In the rows, zero is written as 128.
The rows below come in pairs that one turn or mirror swaps. Which row does each named row swap with?
The rows were stretched afterwards, more along some directions than others.
tosib: [129 134 128 143 145 109 138 101 135  94 165 145 112 115 121 127 114 131
 136 120]
dufum: [158 131 138 110 141 112 146 119 125 105 168 142 134 133 141 132 115 133
 156 123]
vur: [132 131 111 139 156 127 149 104 115 117 120 116 121  90 128 134 106  96
 128  90]
Kema: [177 102 101 103 157  99 151 108 111  98 120 142 124 114 137 107  93 112
 153 135]
dem: [165  90 100 122 158 103 161  97 132 103 107 131 129 100 122 121  92  90
 120 109]
Luso: [174 108 103 103 161 107 147  98 104 104 110 135 132 113 137 101  90  98
 149 125]
vemok: [152 106  96 126 150 131 173 104 147  90  98 117 125 111 132 125  93  83
 114  95]
zivif: [148 101 132 124 129 111 157 125 131  97 125 125 131 127 125 128 104 122
 133 143]
dadab: [141 126 128 137 145  72 126 114 132 119 139 120 111 130 141 146 126 160
 150 130]
mem: [157 122 111 117 140 116 143 120 110 112 115 128 121 102 143 114 124 112
 142 133]
Numak: [163 107 107 105 174  87 153  94 113  94 116 136 136 104 128 107  85 111
 153 107]
dal: [134 120 141 143 144 111 142 113 113 113 140 103 121 113 111 137 122 123
 122 138]
dufu: [152 126 110 126 154  93 130  96 128  99 131 153 116 102 131 117 108 134
 146 115]
givi: [154 135 124 121 143 102 144 112 132 119 122 114 141 145 150 135 113 117
 127 122]
rebo: [136 118 120 131 119 152 127 120 133  93 117 125 118 128 133 108 110 110
 123 110]
kigo: [139 145 139 126 139 106 124 127 114 103 158 133 125 123 148 116 121 160
 162 128]
kof: [158 117 103 126 136 120 135 101 144 104 134 147 116 119 155 109 102 113
 157 115]
lim: [150 127 129 124 146 108 155 104 150 127 150 127 139 129 135 155 126 111
 125 107]
rab: [146 112 129 143 158  92 141 119 121 115 114 114 100 126 136 137 123 149
 133 137]
lupat: [148 136 106 131 143 113 140 123 120 135 111 101 110 114 155 137 131 119
 137 138]
togun: [141 125 120 105 140 101 154 107 154 114 143 130 138 116 145 131 110 113
 141  98]
Fim: [122 133 135 146 150 115 141 115 102 101 138 105 117 100 135 128 103 133
 137 118]
resom: [133 119 154 132 133 100 136 128 100  84 131 112 116 133 139 114  88 145
 144 133]
sase: [155 122  93 129 140 114 134 112 149 110 135 169 113 108 153 115 120 137
 164 121]
baze: [130 138 120 149 168 100 140 112 132 117 117 105 122 114 129 143 111 135
 144 103]
sanaz: [147 108 131 131 143 109 172 113 135 109 131 107 121 113 133 141 105 105
 135 131]
veki: [155 119 126 124 128 104 133 129 118  82 118 137 118 134 154 115 107 143
 152 119]
zuloz: [124 145 152 125 152  95 140 109 110 117 161  91 137 112 128 139 109 135
 143 125]
moso: [147 124 124 122 158  99 151 114 130 105 135 141 139  99 127 128 108 125
 148  88]
roka: [152 140 128 113 149 117 154 112 138 120 147 112 149 128 134 149 128 112
 136  99]
Gid: [148 117 137 122 152 106 174 113 129  98 125 115 137 121 128 146 105 107
 122 106]
nado: [158 131 135 115 147 105 156 120 125 111 149 123 137 123 143 143 116 125
 149 108]
mesos: [130 116 130 123 144  75 152 129 139 115 126 118 108 107 144 147 122 148
 149 118]
zoz: [148 138 120 134 162  91 136 110 120 132 120  98 128 141 144 144 117 137
 133 124]
zer: [171 112  86 107 145 118 139 101 135 109 107 143 134 105 146 107 104  92
 135  98]
Zera: [133 124 144 116 143  86 147 111 112 122 110  86 139 147 133 152 100 112
 125 122]
sila: [157 110 104 132 161 109 167 113 118 106 101 113 128  90 130 122  97  94
 116 114]
Toz: [148 113 142 129 131 102 159 125 132 100 121  92 134 119 110 158 118 119
 104 124]
tupe: [126 129 152 137 158  96 162 120 119 131 143  80 134 122 133 162 101 112
 133 132]
zivis: [142 115 147 127 126 105 121 136 128 126 150 114 121 116 134 129 135 150
 133 128]
fuga: [145 135 115 114 138  86 146 109 134 124 151 133 114 124 159 142 121 133
 150 143]
niv: [123 130 151 128 157  92 145 116 118 129 126  80 144 121 111 145 111 123
 131 128]
Nalo: [137 136 125 125 141  92 133 114 114 129 113  82 127 145 153 146 117 132
 133 144]
mure: [162 117 106 113 158 107 155 106 128 120  94 113 145 127 125 132 111  94
 125 117]
Sir: [157 117 113 122 151  93 147 126 107 105  99 101 120 123 139 123 111 134
 140 148]
sanor: [143 119 107 113 159  76 136  99 124 135 115 104 136 117 138 126 109 123
 145 119]
mumaf: [147 110 121 127 133  77 151 121 143 108 123  98 121 135 124 154 119 125
 116 140]
tal: [136 124 145 129 167  88 154 114 100 130 137  88 137 106 117 139 108 125
 126 131]
navok: [119 142 139 148 161 115 161 107 128 120 145  94 132 122 123 156 121 125
 127 102]
tav: [143 133 115 136 164  95 148 103 116 107 108  83 121 126 138 141  99 125
 134 126]
Vulin: [149 105 118 133 122 134 152 117 117  69 123 122 115 126 132 113  82 104
 116 130]
tor: [143 126 111 139 161 121 137 100 117 118 114 108 125 130 143 123  86  96
 138 127]

Swapped with roka: Numak
Swapped with lim: dem
Swapped with Kema: dufum
Swapped with nado: Luso
Swapped with rab: zivis

The rows below come in pairs that one turn or mirror swaps. Which row does each named row swap with?
The rows were stretched afterwards, more along some directions than others.
Lomuk: [143 110 142 135 155 108 159 110 150 132 132 105 160 115 125 109 108]
ved: [ 97 130 144 148 129 147 118 120 138 129 115 102 134  84 132 150 144]
Dor: [109 130 128 133 140 127 156 127 148 127 132  85 103 108 156  86 134]
deba: [124 102 149 161 159  97 156 115 139 118 129  78 128  99 148  97 133]
fami: [114 136 123 133 155 140 131 110 139 131 161 118 131 118 148 128 134]
dif: [131 126 133 127 155 133 125 128 140 132  99 116 127  82  96 147 130]
mefep: [120  95 136 175 170 103 131  94 131 115 147  99 120  83 131 123 136]
kapo: [119 143 126 117 134 128 141 122 149 126 120 118 149 128 114 134  96]
Ped: [122 151 155 132 127 135 133 128 121 123 112 119 139 116  87 167 114]
Nubuv: [148  92 123 128 156 105 122 125 149  99 130  94 112 121 140  91 129]
dofam: [112 143 129 115 141 138 133 134 146 132 115 103 103 116 121 127  94]
Gigo: [115 142 159 130 133 133 144 133 137 134 129 114 148 124 117 156  84]
kisa: [132 138 118 114 158 133 147 129 154 137 111  81 105 102 108 111 124]
Bub: [ 96 115 130 157 179 126 135 115 150 124 149  82 126  83 142 133 133]
kedoz: [105 128 114 144 138 125 114  94 116 124 137 116 110  94 127 131 135]
videm: [114 123 124 128 145 120 126 137 133 112 100 120 134  97 127 127 114]
lokir: [113 137 141 150 128 123 153  92 127 147 157 114 139 117 140 130 137]
Falak: [101 119 144 138 134 107 142 115  94 111 127 102 116 101 135 114  99]
gini: [112 114 137 158 151 115 141  90 140 119 159  84 114 113 136 114 114]
nif: [103 123 152 169 148 127 127 132 139 105 129 103 141 140 130 143 104]
fego: [138  94 130 158 165 119 130 109 159 116 161  99 124  82 107 146 123]
bomi: [112 122 132 130 143 143 118 152 140 116 139 129 121 110 162 117 112]
dod: [129 113 144 140 168 130 134 130 169 130 133 101 160 106 120 135 124]
fori: [128 126 113 134 168 129 136 133 140 139 122 111  99  74 118 125 133]
Rof: [127 124 155 127 138 124 125 144 116 119 105 130 149 106 126 145 115]
Fabi: [116 109 136 137 140 116 146 130 130 113 129 104 123  97 152  99  96]
Zuvi: [102 114 148 162 146 107 153 103 132 131 128  74 131  87 139 120 145]
dut: [124 127 146 160 138 124 161 102 135 139 170 118 135 102 140 131 120]
Bez: [107 135 148 154 147 114 126 140 116 118 117 124 116 108 114 158 105]
ruto: [110 135 137 146 143 128 126 111 151 147 133 119 145 131 143 138 132]
rezod: [113 120 146 178 146 133 114 132 120 111 138 148 144 119 131 162 121]
bes: [106 116 127 154 165 103 132  86 146 127 123  66 126  97 108 125 132]
reti: [141 119 151 144 148 118 124 117 118 126 125 129 149 127 108 143 111]
naba: [104 111 153 159 150 119 123 134 119 108 122  92 116  98 121 139  92]
Resaf: [125 119 130 159 166 122 159 106 159 150 150 104 135  81 124 127 152]
Moti: [118 120 152 147 154  98 159  90 122 134 138  92 155 115 101 135 101]

Swapped with fami: Bub
Swapped with Bez: Ped
Swapped with Falak: Moti

The rows below come in pairs that one turn or mirror swaps. Which row does each named row swap with?
The rows were stretched afterwards, more along some directions than others.
gomu: [123 173 118 133 134 168 137 129 147 119 124 137 144 127 138 161 135 147]
pomed: [138 176 111 137 146 161 116 137 137 118 128 149 136 122 139 159 134 133]
mame: [103 118 130 140 165 169 126 137 137 123 113 108 142 122 156 114 100 135]
badog: [137 175 125 126 125 148 127 135 130 119 131 155 135 124 134 163 129 140]
tidu: [117 141 117 128 163 159 109 149 137  96 121 162 132 150 109 134 110 124]
las: [128 116 172 125  89 132 170 116 114 156 144  94 144 116 152 131 112 137]
feboz: [109 146 142 129 162 145 129 150 156 122 131 124 119 141 157 151 134 133]
raro: [137 160 121 136 141 169 131 119 141 124 119 133 141 114 134 146 107 153]
Mido: [119 126 146 136 113 104 121 125  99 127 126 107 102 141 131 100 147 137]
nol: [138 177 113 137 143 169 138 135 147 131 126 137 136 121 161 163 138 132]
taseb: [133 117 140 104 134 175 151 136 155 105 115 148 171 147 108 137  95 114]
mav: [135 128 139 118 156 186 135 144 154 118 106 147 158 150 124 157 111 126]
migun: [126 133 141 125 145 130 121 151 136 128 144 140 120 136 154 141 125 111]
Sekud: [120 171 117 144 131 164 128 127 123 121 123 127 129 120 140 151 135 144]
dezel: [135  99 157 128 100 108 136 117 136 165 145 107 139 128 147 129 114 138]
gub: [104 121 150 147 157 156 136 138 131 139 132 113 133 135 160 125 106 132]
gumo: [126 119 138 127 157 161 144 119 131 119  97 145 157 145 123 142 103 126]
Fov: [129 157 137 145 125 151 133 130 149 135 138 127 142 141 150 140 125 140]
Vizu: [125 122 163 103 146 169 139 147 155 102 117 155 173 157 104 165 103 133]
pir: [141 129 146 104 144 178 145 140 140 114 121 154 174 145  99 160  98 122]
pakuf: [142 178 116 121 136 145 119 133 125 115 136 149 130 122 119 147 136 130]
Gese: [125  93 131 118 147 117 132 130 123 119 121 132 123 115 127 120 106 120]
moku: [133 169 107 132 122 136 128 126 118 113 129 151 117 115 130 147 137 129]
tet: [120 113 133 122 130 134 139 133 131 139 147 125 142 117 132 138 104 114]
vid: [127 139 131 117 158 183 146 134 153 109  97 156 166 151 110 152 105 119]
vake: [136 128 138 119 142 175 130 137 135 109 108 149 143 149 121 153  96 132]
mubi: [138 101 128 140 146 144 115 123 139 139 114  91 136 123 136 101 113 145]
Dozo: [127 107 173 139  94 134 155 126 116 172 149  95 144 115 164 126 107 137]
labu: [135 135 132 148 120 135 152 131 123 151 130 105 148 126 154 115 123 131]
vuro: [104 128 124 138 146 145 120 149 105 118 117 138 131 135 133 107 114 130]
Loto: [120 112 143 139 138 128 134 128 156 139 115 114 135 150 145 135 124 130]
kubif: [141 156 123 144 128 162 132 118 132 133 137 136 133 110 156 153 119 135]
sivi: [120 125 137 146 113 110 111 130  91 133 133 102  99 133 128  99 148 142]
koti: [ 91 113 158 142 142 117 151 131 126 112 121 134 132 133 158 130 126 121]
zame: [119 135 139 137 116 101 119 122  97 122 126 114  98 135 128 106 145 147]
rez: [123 118 164 116 120 168 165 126 141 125 117 138 170 150 129 154  99 127]
kisas: [131 111 135 153 145 110 105 132 133 136 123 121 106 133 145 118 129 146]
sizod: [ 92 106 166 137 144 131 154 131 129 111 115 137 144 138 144 131 113 122]
Lafo: [145 110 157 128 120 119 121 138 146 149 155 114 129 136 149 138 134 130]
mapub: [140 117 163 134 103 159 153 127 128 165 138  84 149 121 158 135  98 150]
bab: [138 135 139 113 156 182 131 140 141 116 116 143 166 154 112 154 105 127]
risag: [131  95 160 130 156 129 115 134 166 136 125 124 132 142 135 135 131 136]
vuda: [127 169 121 126 109 153 134 134 144 113 133 138 133 123 146 141 131 139]
gosoz: [ 95 116 155 149 146 114 157 127 117 127 116 133 134 135 173 124 119 117]
lopot: [132  98 132 126 137 103 129 134 108 132 127 138 119 117 129 124 105 129]
feke: [121 101 178 134  93 131 152 121 135 162 140  86 140 120 169 126 115 146]
vetid: [127 121 134 135 159 132 115 125 153 125 122 117 140 140 123 127 131 136]
Moson: [118  94 148 119 128 103 132 129 112 113 116 152 120 120 124 132 110 129]
Pudas: [102 129 125 146 149 140 123 122 133 141 139 113 126 123 153 124 129 129]
tiz: [123 117 142 116 162 192 130 137 151 100 100 151 163 143  99 151  79 145]
vufot: [ 97 142 136 132 168 155 111 142 141 109 120 127 133 148 131 132 124 135]
lati: [132  97 123 133 157 131 116 128 117 126 118 147 126 105 133 126  93 128]

Swapped with feboz: risag
Swapped with mubi: mame
Swapped with moku: rez
Swapped with las: Moson
Swapped with Dozo: lopot

